Each path below is one point turned by a fixed rotation once a step. After each direction that follows a path, write how fast that rotation turns it, in deg/step (0 if it stays still).
Each turn is a multiple of 5 degrees from 10 to 175, or 0.
Path 1:
[ 23 -21  -7 -12   0  21  -2  25   1 -18 -14   3   0   1]
[ 12   4   5   4  20  -4   0  16   6  36  -6 -15  -8 -15]
[  4 -27  17  -1  -5 -11 -11   4   3  -8 -28  15 -17   4]
[ -8 -11  11  12  14  16  14  14 -27   7   6 -12 -11 -19]
[ -2  -5  -3   8 -10 -21 -35  18  -7  -1  -6  11   3 -17]
[  3 -20   2  17  12  12  -4   8  -4 -17  -8 -34   9   6]
[-12   6  23   9 -22  -8 -12   5  14  18  -3 -14   1 -23]
[ -8 -32   5  -9  -3  28 -14   4  11 -20  -1   4   4  -4]
[  9  13   0 -13  -4  16   0  25  -4  21  -1 -19   9 -21]
[ 20 -19  -1   0   3  -3 -20  13  32   0 -15  11  -6   1]
[  2 -14  20 -11  16  14  16   3 -11  17 -19 -20 -10  -3]
[  2  -6  11   9 -12  -7  -7  23  -1   6  -5  28 -21 -21]
[  2 -28  -8   1  29   7 -13   8 -25  -5  -4  -8   3  -4]
[  5  11  10  21 -15 -18  -7  24  -7   6 -17 -18  -3 -10]
[-10 -34  15  19   9   2 -16  -9  14 -11   3  -6   0  -6]
[-20   2  12 -11 -21  15  -5  12 -18   5 -10 -21   7 -17]
[ 12  -9  -2  10  -4  13 -19  24  24 -11  14   8   9 -15]
Directions:
[-1  2 11  1 18  5 -1 -1 -2  3  9 -1  7  2]  160
[ -8  -1  -1  -7  -4   9   0   3 -11  -3   8  12  -1  -8]  90
[  1   2   5  -6  -2   7   6   4 -11  -9 -10  -7   4  10]  145
[ 12 -15   0   2   1   2   3  -6   2 -13   5   3   3  -1]  155
Path 2:
[-19  -4  13  -2  -5 -18   3 -20 -14  -5 -30   7  -5 -12]
[-15   7  -6  -5  -4 -29  20   0  -4  14 -23  -3   5 -15]
[ -5   1 -20 -15 -12 -16  14  14  -5  27  -6  11 -15  -9]
[  7   2   0  -3 -22 -13 -10   9 -10  21  13   5 -26 -18]
[ 11 -15   7  13 -12 -17   2   4  -6   6  26 -17 -12 -21]
[  2 -36  -2   5  -6  -5  19  -3  -5 -15  18  -9 -15  -6]
[ -9 -19   5   2 -10  -9   8 -12 -12 -32  -8   5 -24   0]
[-14   6   3  15   2 -30  10  -6 -10 -22 -21   0 -10  -3]
[-17   0 -16  11  13 -29  19   6  -9  11 -17  12  -5   3]
[-13  -5  -9   2  -1 -15  -5   2 -14  31  -8  25 -17  -3]
[ -6  -8  11   5 -14 -18 -15  -6 -12  32   4   1  -6 -21]
[ -1 -26   3  -5 -16 -13  11  -4  -4  20  10 -21   3 -21]
[  2 -27  -3 -20 -24  -1  16  -1  -6  -6   1 -12 -20  -9]
[  5   1   7  -6 -18 -15   9   4 -10 -26  -8  -9 -29 -11]
[  3   7  -3  16   7 -28  23  14  -7 -19  -1  -3 -17  -8]
[ -7  -9 -13  16  16 -17  17   9 -10  -1   6  25 -20   1]
[-14 -10   2  18   2 -16 -12 -12 -16   8   5  30 -13  -8]
Directions:
[ -2  -3  -7   0  -3  -5 -13   6  -7   3  14   4   9   0]  55
[ 5 -6  9 10  9  6 -1 -1  2 12  8  5 -5 -4]  60
[  1  11  12   3  -6  -3 -14  -5  -3  -5  -3   0  -4  -6]  110
Path 3:
[ -2   7  14 -19  -2   3   9  12 -18  30   5   3  -3  10]
[ -1   0 -10  -2  10   8 -21  12  -4  19 -17  -5 -15  20]
[ 7 19  5 -5  3 18  3 15 -4 25 -7 22  6  1]
[-22   6  10  -1   1   5 -10  22  10  14  -3   0 -16  20]
[ -1  13  -7 -18   2  10   6   6 -23  27   5   6  -9   8]
[ -7  -2   4  -1  14   7 -25   9   4  26 -20   2  -8   6]
[  7  14  12 -11  -4   9  12  18  -5  21  -8  16   5  18]
[-12   8  -6   4   3  15 -16  23   2  15   2  -6 -20  17]
[-10  18  -4 -16   5  10   3  -1 -12  29  -4  20  -2  -1]
[ -9  -5  19  -5   7   0 -17  17   3  26 -12  -6  -9  12]
[ 12  13  -7 -12  -2  11   8  13 -15  18  -9  10  -2  24]
[ -9  10  -2   9   8  20 -21  20   7  21  -4   3 -11   0]
[-18  16   9 -18  -1   2  11   6  -6  23  -5  20  -2  13]
[ -4  -5   6  -6   6   6 -15  18 -10  26   1 -15 -16  13]
[  7  14 -12 -11   7  12  -1   4 -10  21 -21  19   0  13]
[ -7   8  19   6   3  14 -12  27  12  21  -3   4  -4   4]
[-14  17  -5 -15  -4   4  10  10 -10  15  -1  11 -11  26]
Directions:
[-6 -1 17 -1  0 -5  2  0 10  2 -6  8  8 -4]  115
[ -4  -9   3 -10   4  -9  -3 -10 -10   9  -2  -6  -2  -3]  85
[ 8  7  0 -7 -4  2 14 -3 -9  3  4  8  7 -3]  175
[ -2 -14  -3   2   0  11   8 -10   8   2   5  -2   6   4]  0
Path 4:
[ 19   5  11  13  30  -9 -13  14  11  -7  11  20   2  -8]
[ -1  18   4   7   8   9 -34  -3  -6 -15   5  19   9  18]
[-10 -20   1 -13   8  12 -10   3 -22   6   3  25  16  18]
[  0 -16  -1   2  36 -14   6  16   3  16   2  13   7  14]
[ 11  15 -18   3  32  -5 -22  15   9  -9   4   3  12  -1]
[ 13  -3   3  -2   7  15 -24   7 -15 -23  11  26   7  -4]
[ -4  -8  23  12  13   2 -10   2 -14  11   3  31   0  22]
[-13   3  -9  -6  26  -3 -12   4   4  20  -1   7  23  23]
[ 10 -15 -19 -16  27  -5  -8  17  -1 -17   6   7  16   0]
[ 16   0   4  18  22  -3 -11  20 -13 -13   5  26 -10  -4]
[ -4  18  13   9  15  16 -27  -4  -4  11   9  24  10   8]
[ -6 -17   4 -19  15   6 -15  -4  -1  -3   4  12  23  29]
[  4 -17 -15   2  24 -19   0  24 -13   0  -7  12   7  16]
[  6  14 -11   9  30  -3 -13  19   0   4  12  20   7 -18]
[  7   4  12  -2  21  17 -24  -6   5 -21  17  19   3   6]
[  1 -11   8   5   8   8 -18   3 -21   0 -10  16   6  33]
[ -5  -7  -5  -5  19 -11  -5  16  -7  28  -1  19  26   8]
Directions:
[  3 -13   8 -11   0   2   6  -3   6  -4   9   5   3  -7]  125
[  2  -6  -9  -7  -5   5  -4  -1  -7 -16  -4  -5   1   7]  110
[ -7  -4   6  -5   9   0 -15  13  -1   0  -1   3  -2   0]  0
[ 13  -3  -1  -2  -1 -12  -2   7   5   2  -8  -6  11  -1]  85
Path 5:
[-10   0   9  31  13  -4   7   5  21   8  16  -7 -13 -12]
[  7   9  12  12  10  -6   8  17  28  11  16  13  14 -12]
[  6  -1   1  20   4   3   6   5  13  -2  13 -12  36 -15]
[ 14  -9  18   6 -14 -17   1   9  -1  11   4 -16  25 -18]
[  1  -9   9  28  -6 -11  -9  21  -2   5 -19 -20   8  -8]
[  2   2   1  22  -9 -27 -10  30   1   4   9  -6  -6   5]
[ -7  17  -7  21  -8  -7  -8  31   2 -16   3  12   8 -12]
[  6  11 -10  17 -18 -11  12   8  -6 -17  22  -2   1 -23]
[ 16  10   7   9 -12 -10  23   8   0 -14 -15   1  -2 -29]
[ 13   4   0  20   0 -21  21  -1  14 -17 -10 -20  -7  -1]
[  4  18  15   1  -3 -30  -1   5  25 -15  -9  -3   4   5]
[-13  21   7  16  -5  -9 -16  -9  18 -21   5 -17   7  -7]
[  4  19  24   6 -12  -6 -13  -4  12   0  17  -8  -9 -24]
[  9  10  23  25   8  19   0   8  13  -4   3 -11 -11 -19]
[15  1 26 14 10 -2 16 16 15 -2 23 -8 -2  3]
[ -8  -2  25  11  11  -2  12  19  13 -14   5  -2  27  -3]
[-17 -12  15  14  -5 -21   7   1   3   0  19 -16  20 -13]
Directions:
[  4  -9   8  -5   1  -6   7  -1  -3  -6  -9 -10   9   8]  60
[ -4  15   1   0   3  -3   7   9  -1   5   1 -13   2  -5]  0
Path 6:
[ 13 -27   9 -10 -11   5 -17   1 -14   2  -9  22  18 -21]
[ 18   4  20   4   3  24   1  10   7   2  -6  20  29 -15]
[ 20   6   6  -6  -6   0  -1  16 -11  -7 -29  32   9   4]
[ 20 -17 -16 -10   7  12  -7  27  -7  -5  -5  15  21  -9]
[ 19 -20  13   8 -11   1  -8  14   0  21  -9  18  26   1]
[ 16 -11  14  -5   1  12 -16  -5  -7  -5 -11  35   9 -21]
[ 21   9   5   7  12  22   3  21   8  -3 -11  25  21  -2]
[ 20 -12  -8  -3  -5  -5  -7  22 -12   0 -23  30   7  11]
[ 16 -30  -8   1   6  15 -15  15  -2   5   4  18  20 -13]
[ 15 -10  22  17  -6  10  -7   3   6  16 -11  31  17   0]
[ 13  -2   2  -2   9  17 -10   4  -5 -15 -17  40   0 -10]
[ 16  -5 -11  10  10  18   3  31   6   1 -10  22  18  11]
[ 10 -30  -5   5  -9  -2 -13  13 -10   9 -15  30   6   8]
[  7 -24   6  10   7  27 -14   2   4   2   3  26  16 -17]
[  7   2  17  18  -2  17   2   7   6   3 -20  36  10   9]
[  5 -11 -15  -3   7  16  -6  16 -10 -18 -18  34   0   1]
[  5 -25 -11  15  -1  19   0  27   4   9  -4  15  21  11]
Directions:
[  1 -12 -14  -3  -2  -7  -1  11  -4   4   2  -7   2   7]  85
Path 7:
[ 27 -26  11   0   7  -7  13  -9   3  -7 -16  11 -20   1]
[ 20 -10  18  -7   4 -20  -1  16  22 -13 -18   1  -8  10]
[ 20 -30   7  17   1   7  -9  14  19 -10 -13   2   2   9]
[ 25 -21   1  11   1   4  19   1  10 -16 -13   9 -24   0]
[ 29  -6  17  -3  -8 -19   3   4   8 -20 -21   4  -7   9]
[ 22 -33  16   4  10  -5 -10   5  13  -2 -16   4   3   9]
[ 16 -22   2   7  11   2  14  16  24 -11 -11   4 -23   2]
[ 27  -6   7  12 -16  -5   3  12  12 -26 -18   3  -6   9]
[ 30 -30  14   7   1  -3  -2  -9   0  -7 -18   9  -2   6]
[ 18 -20  13  -8  16 -13  10   9  20  -6 -15   5 -20   4]
[ 19 -14   9  11  -5  -4  -6  23  25 -19 -15  -2  -1  11]
[ 27 -30   3  19  -3  10   5  -2   5 -12 -13   8  -8   4]
[ 26 -12  13  -5   2 -15  15  -1   7 -15 -18   8 -22   3]
[ 22 -17  19  -1   1 -15 -11  14  18 -11 -19   0   4  12]
[ 18 -35   4  15   9   9   1  10  18  -6 -10   5  -9   4]
[ 24  -8   3   7  -6  -4  18   8  14 -23 -15   6 -23   3]
[ 31 -16  18   4  -9 -13  -7   0   3 -16 -21   5   4  11]
Directions:
[-7 -5  5 -8 13 -6 -7  8  9  8  1 -3  3  2]  90
[  2   6   4   2 -10  -4 -12   5   0  -5  -3  -4  14   6]  125
Path 8:
[-12   6  -2  -4  23  29   9 -18   4  11   3 -10 -11 -22]
[-24  -6   9 -11  16  20   0  13  13  18 -10   0  17 -14]
[-18  -4  30  -7  12   1   9  19  15  10  -6   5 -21   4]
[-14  13   1   6  12  19  18  -1   7   7   8  -7 -34 -10]
[-30  -1  -4   2  10  33  -9  -6   9  13   4  -2   3 -17]
[-17 -14  30 -19  19   9  -5   2  12  13 -13   3  -1  -7]
[ -6   7  14  -7  18   8  30  14  13  11  -7  -7 -22  -6]
[-29  12  -5  16   6  26   7  11  13  11  11   0 -12  -5]
[-29  -7  19  -7  14  18 -21 -10   5  10   4   5 -12 -10]
[ -5  -7  16 -23  19  13  14  -3   8  12 -14 -11 -15 -20]
[-16   5   3   6   9  23  26  20  21  13  -7  -4  -1  -3]
[-31   7  18  12  16  13  -7   6  11  10  12  11 -15   6]
[-17   2  10 -17  19  12  -5 -10  -3  11   4  -8 -28 -23]
[-15  -9  -1 -13   3  27  14   8  16  13 -16 -11  -1 -22]
[-20  -5  25   9  13  18  11  10  25  10  -6   9  -1  10]
[-16  16  17   1  31   6   6  -2   1  12  11   2 -26  -4]
[-26   6  -9 -12   8  21   0   8   0  15   3 -11 -13 -28]
Directions:
[ -4   5  -3  -4  11  -1 -13  -6 -10   5   6   0   8  -7]  95
[ -6   5   9   0   3   3   0   0  16   5   3  -1  -4 -13]  0
[ -6  -2  -6   0 -12   3  -9  -4  -3  -5   5  -1 -15  -5]  85
[10  7 -6 -5  5 -1 12 -5 -5  0  0 -8 -9 -8]  115
